(in the rows, 128 means zero)
Each path is a new rotation, seen through one point. The rows after it are directions, each followed by how far the rotation turns it, in degrees a step (0 if it stays put).
Each turn is a multiple of 5 degrees from 10 to 175, or 0.
Each row of a path follows its step; steps can be skipped.
Path 1:
step 0: [132 130 136 132 140 129 129 134 124 137 121 131 128 127 129 126 117 135
 123 128 120 126 123 122 134 135 125 118 124 121 131 130 130 127 129]
step 1: [136 129 121 132 129 129 134 137 120 131 121 137 121 127 115 132 125 131
 121 127 125 129 133 127 116 124 127 130 124 135 131 128 137 127 129]
step 2: [130 122 128 122 122 132 118 138 132 133 128 128 124 126 123 133 122 126
 126 134 130 113 130 129 126 125 127 130 117 125 135 130 126 133 137]
step 3: [137 125 133 133 126 134 122 132 130 124 132 135 134 126 127 132 129 120
 123 120 133 125 138 132 129 117 138 129 135 129 133 135 124 132 125]
step 4: [125 119 137 137 127 133 133 133 128 133 126 120 130 135 124 124 122 125
 136 129 135 127 128 126 133 125 124 121 132 123 127 134 125 140 120]
step 5: [127 137 132 130 135 136 133 128 125 122 121 128 122 136 126 125 135 132
 126 120 134 127 134 129 131 125 121 131 137 121 133 121 138 135 129]
step 6: [131 129 129 124 129 123 135 131 128 136 126 125 130 131 120 129 127 134
 125 130 144 123 116 131 135 132 129 126 128 122 139 124 132 120 132]
step 7: [133 126 124 121 120 125 126 133 127 130 123 132 118 130 128 125 128 128
 115 117 128 134 134 132 137 131 128 124 132 131 133 137 132 119 130]
step 8: [124 119 135 130 131 120 124 131 134 132 121 130 131 128 119 132 118 118
 127 127 125 133 135 131 130 131 120 124 123 133 138 125 122 125 129]
step 9: [128 135 126 132 140 139 117 138 131 121 129 131 128 134 126 125 117 123
 129 125 126 128 133 133 122 129 127 122 126 128 130 133 134 124 124]
Speeds:
[127 132 128 126 128 126 130 125 127 131 125 126 129 126 131 129 126 131
 127 125 130 128 126 131 129 126 127 128 128 128 127 127 129 130 126]
55
Path 2:
step 0: [124 134 133 129 130 137 131 124 124 131 128 129 122 115 123 129 139 123
 130 135 129 131 124 123 121 135 132 132 128 126 134 123 127 137 124]
step 1: [119 125 133 130 124 126 122 131 123 125 123 134 118 124 128 122 130 127
 125 125 137 134 129 126 130 134 122 126 114 130 131 133 126 138 127]
step 2: [128 133 126 132 134 122 137 126 130 133 132 136 130 118 125 125 128 131
 123 127 131 129 127 131 123 138 125 139 122 128 121 129 132 139 124]
step 3: [126 136 133 120 126 129 132 126 124 126 128 136 128 121 129 132 133 121
 133 126 125 130 138 129 127 138 123 124 119 124 122 130 119 132 134]
step 4: [127 128 135 132 134 129 130 124 133 132 127 128 128 124 132 126 136 127
 125 118 138 120 130 119 131 128 124 132 113 130 119 124 127 128 131]
step 5: [127 133 124 131 134 131 129 129 129 128 125 135 122 115 119 127 138 130
 127 129 126 121 130 116 123 133 129 125 132 121 122 133 123 131 129]
step 6: [132 131 137 135 124 129 126 132 126 130 128 120 120 118 129 121 134 122
 128 128 129 126 130 124 126 130 130 119 115 124 132 130 131 138 133]
step 7: [125 129 131 126 130 122 128 126 126 129 127 132 121 116 127 125 126 129
 121 133 132 132 123 115 114 131 126 134 121 135 125 127 129 131 124]
step 8: [128 133 124 128 124 124 127 129 130 131 126 134 114 125 126 125 134 130
 135 129 124 128 133 132 125 142 118 133 119 127 130 132 128 134 133]
step 9: [124 125 136 130 125 132 135 126 130 131 131 128 128 122 126 124 137 118
 122 127 131 133 131 130 124 138 130 139 117 126 120 123 126 128 130]
Speeds:
[130 125 128 128 133 126 129 128 127 128 129 128 130 127 126 128 127 125
 124 127 129 128 127 127 127 128 130 131 129 131 127 127 132 128 130]
145
